Every row has a hidden score. How much higher is the second row's score than the first row's in each pair? 15 means about the same, 30 much higher and 0 much lower. The score is a weighted sum of the row's numbers plus the product of two more (or one squared), each taken from its middle value.
vec![-18, -12, -24, 4, 41, 13, 1, -8, 16, 27]
vec![-26, -12, -19, 9, 44, 11, 9, -5, 14, 28] 14
vec![-27, -16, -20, 15, 34, 7, 7, 13, 15, 29]
vec![-11, -15, -32, 10, 24, 5, 7, 0, 18, 29] 12
vec![17, 19, -5, -3, 7, 2, -9, 1, 14, 30]
vec![21, 24, -3, 1, 22, 12, -23, -9, 18, 28] 21
vec![27, 34, -18, 9, 18, 3, -30, -6, 15, 28]
vec![-11, -20, -51, 0, 13, 2, -24, -21, 27, 27] 20
vec![9, -29, -66, -4, 11, 7, 6, -7, 23, 24]
vec![3, -26, -60, -9, 5, 16, 17, -6, 16, -24] 9
vec![-5, -23, -30, -13, -5, 26, 2, 9, 10, -34]
vec![-47, 11, -37, -7, -9, 29, 4, -17, 14, -33] 13
vec![-27, -3, -3, -10, 2, 19, 10, 9, 10, -36]
vec![-21, -20, -30, -6, 15, 18, 10, -17, 16, -18] 18
vec![-32, -15, -24, -14, 10, 27, 12, -8, 13, -34]
vec![-27, -25, -20, 10, 31, 6, 3, -14, 19, -6] 17
vec![-28, -26, -25, -6, 33, 18, 6, -7, 17, -23]
vec![-26, -20, -21, -14, 25, 26, 10, -2, 16, -32] 15
vec![-28, -22, -20, 0, 32, 14, 7, -7, 19, -18]
vec![-36, -27, -20, -12, 28, 24, 8, -10, 3, -30] 15
vec![-30, -41, -30, -8, 27, 22, 9, -14, 2, 12]
vec![-30, -23, -16, -3, 34, 19, 18, -5, 6, 2] 8
vec![2, 8, -14, -16, 27, 32, 21, 0, 10, 16]
vec![7, -12, -39, -5, -5, 40, -6, -10, -5, -17] 16
vec![40, 41, -19, -6, 0, 61, -9, -12, 1, 20]
vec![55, 30, -40, 5, -19, 32, -10, -7, -1, 29] 7
vec![63, 29, -24, 12, -14, 36, -16, -10, 1, 30]
vec![36, 33, 28, -7, -21, 10, -11, -5, -2, 27] 17
vec![31, 22, 46, -5, -40, 32, -24, 9, 2, 30]
vec![35, 29, 33, -3, -52, 37, -27, 15, 1, 28] 13
vec![46, 28, 35, -5, -56, 45, -30, 13, 1, 29]
vec![42, 22, 46, -3, -52, 38, -34, 12, 0, 28] 16
vec![39, 38, 23, 7, -44, -7, -22, 14, -1, 29]
vec![26, 26, 14, 27, 1, -31, -7, 4, 8, 23] 17
vec![55, -8, 9, -3, 27, -64, -6, 9, 7, 27]
vec![18, -2, 3, -8, 32, -73, 1, 14, 10, 17] 14
vec![9, -24, 10, 1, 20, -59, 9, 10, 7, -27]
vec![-2, -19, 7, -6, 32, -63, 34, 5, 16, -7] 15
vec![17, -36, 18, 30, -6, -24, 3, 11, -6, -34]
vec![-4, -50, 4, 33, -39, -9, -5, 15, -15, -36] 28
vec![45, -94, 52, -4, -49, 29, -17, 20, -20, -34]
vec![-36, -58, 56, 1, -60, 50, -12, 7, -10, -35] 14
vec![-8, -29, 10, -7, -54, 24, -16, 10, -12, -35]
vec![21, 10, 14, -5, -36, 3, -4, 11, -15, -34] 1
vec![19, 21, 11, 10, 16, -8, -2, -5, -5, 9]
vec![17, 18, 5, -10, 14, -22, 1, -2, -1, -6] 13
vec![0, 2, 12, -1, 16, -17, 2, -3, -11, -23]
vec![-12, -28, -2, 3, 17, -17, 18, 1, -12, 23] 22
vec![-7, -41, -9, 4, 15, -10, 17, 2, -20, 15]
vec![-12, -11, -1, -9, -5, 32, 0, 6, -23, -37] 4
vec![-10, -5, 4, -3, -9, 35, -3, 9, -15, -33]
vec![27, 11, 13, -17, 10, 26, -6, 1, -20, -35] 17
vec![5, 1, 12, -14, 8, 22, -8, -5, -19, -36]
vec![2, 5, 12, 9, 16, -8, 4, -1, -7, -25] 16
vec![16, 9, 14, 14, 21, -20, 12, -6, 3, 26]
vec![-9, -7, 10, 21, 28, -2, 6, -4, -8, 15] 11
vec![-22, -5, 10, 20, 29, -2, 5, -11, -16, 26]
vec![-30, 8, 17, 17, 26, 0, 2, -6, -13, -18] 14
vec![-21, 8, 22, 0, 25, 13, -3, -7, -15, -36]
vec![-23, 11, 11, -1, 25, 19, 1, -5, -18, -30] 12
vec![-6, -26, 5, 16, 29, 2, 7, -1, -14, -30]
vec![-40, 8, 23, 25, 26, -14, 10, -9, -2, 19] 16
vec![-43, 7, 20, 24, 30, -11, 6, -14, -7, 13]
vec![-36, 6, 20, 24, 30, -11, 10, -12, -8, 25] 15
vec![-25, -12, 5, 22, 33, -8, 10, -5, -9, 11]
vec![-23, -10, 3, 23, 24, -14, 26, -14, 10, 28] 17
vec![-11, -1, 8, 16, 27, -2, 5, -16, 9, 27]
vec![-29, 13, -7, 1, 28, 12, -7, -20, -14, 13] 10
vec![-34, 11, -12, -17, 6, 39, -6, -8, -14, -32]
vec![-12, -5, -12, -13, 21, 26, -5, -17, -3, 25] 18
vec![-19, -7, -7, -17, 16, 29, 1, -13, 1, -29]
vec![-66, 48, -55, 0, -7, 39, -3, -5, -17, -36] 13
vec![-58, 33, -30, -19, 21, 37, -3, -9, -18, -35]
vec![-12, 8, 19, -12, 33, 28, -1, -6, -2, -34] 27
vec![-18, 1, 8, -18, 7, 54, -9, -5, -12, -34]
vec![-17, -6, 9, -12, 2, 51, -8, 0, -13, -35] 15
vec![-39, 3, 6, -5, 36, 17, 7, 0, 4, 9]
vec![-37, 9, 8, 8, 41, 10, 10, 0, 4, 27] 14
vec![-27, -3, 3, 7, 40, 8, 5, -6, -2, 28]
vec![10, -30, -20, -1, 38, 20, 3, 6, 7, 29] 18
vec![23, 21, 11, -11, 19, 25, -17, -18, 10, 29]
vec![19, -1, -20, -13, 3, 35, -18, -17, 1, 28] 6
vec![40, 45, -15, -21, 13, 40, -25, -4, 1, 27]
vec![23, 23, -50, -13, -1, 37, -19, -16, 7, 28] 14
vec![-2, -21, -59, -20, 8, 36, -3, -25, 12, 13]
vec![-13, 1, -16, 12, 32, 7, -1, -16, 20, 23] 14
vec![-24, -10, -6, 14, 19, -7, 3, -11, 20, 13]
vec![23, 8, 0, 4, 16, -14, -10, 0, 21, 29] 16
vec![39, -17, 6, 12, 18, -9, -9, 7, 17, 27]
vec![18, 16, 54, 0, -4, -6, -26, -1, 6, 30] 19
vec![10, 5, 82, -9, -26, 10, -32, -3, 9, 29]
vec![51, 32, 22, -9, -38, 21, -24, 11, 1, 28] 6
vec![62, 34, 12, -5, -38, 30, -30, 11, 6, 29]
vec![61, 40, -14, -7, -40, 30, -31, 7, 8, 28] 13
vec![-31, 23, 82, 5, -62, 88, -25, 12, -32, -35]
vec![-40, -40, 101, 2, -62, 80, -23, 18, -38, -34] 27
vec![10, 6, 6, 14, 32, 2, 1, -11, -6, 29]
vec![-16, -5, -7, 11, 29, 4, 11, -8, -10, 29] 14
vec![-24, 3, 1, 15, 23, 0, 8, -9, -16, 28]
vec![-8, -29, -5, 6, 22, 8, 5, 1, -13, -19] 15
vec![-33, -1, 8, 15, 20, -9, 9, -8, -1, 25]
vec![-18, -20, -3, 14, 31, 3, 10, -8, -8, 23] 16
vec![-11, -32, -14, -12, 19, 22, 7, 0, -17, -34]
vec![-44, -6, 1, 14, 27, 1, 12, -4, -2, -4] 13
vec![-34, -10, 2, 7, 29, 7, 6, -8, -12, -30]
vec![-36, -10, -6, 12, 23, 0, 11, -10, -15, 15] 19
vec![-36, -8, 0, 22, 26, -10, 17, -20, 7, 27]
vec![-28, 1, -1, 21, 31, -4, 9, -21, 0, 10] 15
vec![-40, 8, -7, 19, 26, -4, 4, -23, -3, -2]
vec![-31, 1, -21, 9, 19, 4, 2, -27, -2, 29] 16
vec![9, -4, 3, -13, 8, 23, -9, -28, 1, 27]
vec![17, 16, 15, -16, 7, 29, -8, -9, -6, 10] 13
vec![23, 24, 10, -17, 13, 28, -7, -8, -1, 20]
vec![8, 10, 8, -13, 19, 27, -8, -18, 5, 28] 16
vec![-3, 3, -22, 3, 20, 9, 3, -14, 15, 24]
vec![-20, -7, -7, 0, 14, 10, 7, 6, 15, -28] 14
vec![-24, -13, -10, 1, 11, 1, 14, -5, 10, -27]
vec![-40, -24, -28, 5, 16, -9, 8, -25, 0, 22] 22
vec![-11, -8, -27, 0, 14, -12, 5, -25, 9, 28]
vec![-24, 5, 1, 5, 16, -16, 4, -9, 18, 8] 15
vec![-24, -7, 1, 10, 20, -4, 7, -7, 14, -3]
vec![-7, 6, -4, 15, 22, -3, 0, -9, 22, 21] 17
vec![-12, -9, -3, 10, 18, -7, 3, -4, 20, 19]
vec![8, 2, 3, -9, 17, -24, -6, 12, 12, 29] 15
vec![11, -31, -3, 1, 16, -11, 6, 14, 13, 8]
vec![6, 0, -2, -6, 19, -20, 0, 2, 20, 29] 14
vec![-32, 17, 14, -5, -1, -4, 8, -21, 19, 28]
vec![35, 29, -5, -7, -12, 1, -21, -7, 16, 28] 14
vec![27, 34, -18, -7, -1, 2, -18, 0, 12, 24]
vec![19, 23, -28, -10, -18, 9, -13, -13, 12, -12] 18
vec![8, 10, -16, -1, 13, -11, -14, -12, 21, 26]
vec![-3, -12, -3, -11, 15, -22, -9, 2, 18, -19] 14
vec![7, -28, 2, -16, 18, -24, 3, 7, 15, -30]
vec![-14, 0, -3, -10, 13, -20, 14, -10, 3, -34] 15
vec![-27, 9, -9, -9, 11, -27, 22, -11, 4, -32]
vec![-22, -12, -20, 7, 4, -21, 17, -14, -1, 12] 17
vec![0, 1, -27, -6, 13, -15, 17, -14, 12, 26]
vec![33, 39, -5, 3, -11, -10, -6, 3, 6, 26] 15
vec![42, 34, 12, 5, -35, -6, -15, -4, 4, 28]
vec![28, 37, 13, 11, -26, -8, -9, -4, 2, 26] 14
vec![32, 37, 10, 3, 11, -31, -1, 6, 7, 28]
vec![36, 23, 5, -9, 8, -18, -13, 8, -3, 24] 12
vec![7, 1, 3, 13, 5, -30, 4, 16, 4, 13]
vec![38, -4, 8, 11, 7, -33, 7, 9, 7, 19] 16
vec![19, 12, 7, -1, 17, -39, 11, 6, 6, -17]
vec![14, 10, 11, -12, 20, -48, 11, -4, -4, -6] 13
vec![-13, -2, 9, -35, 25, -42, 32, -7, 2, 23]
vec![-5, -7, 10, -28, 23, -36, 21, -2, -9, -31] 14
vec![9, -1, 3, -15, 19, -27, 16, 7, -3, -26]
vec![13, 9, 10, -29, 24, -43, 23, 5, 4, 19] 15
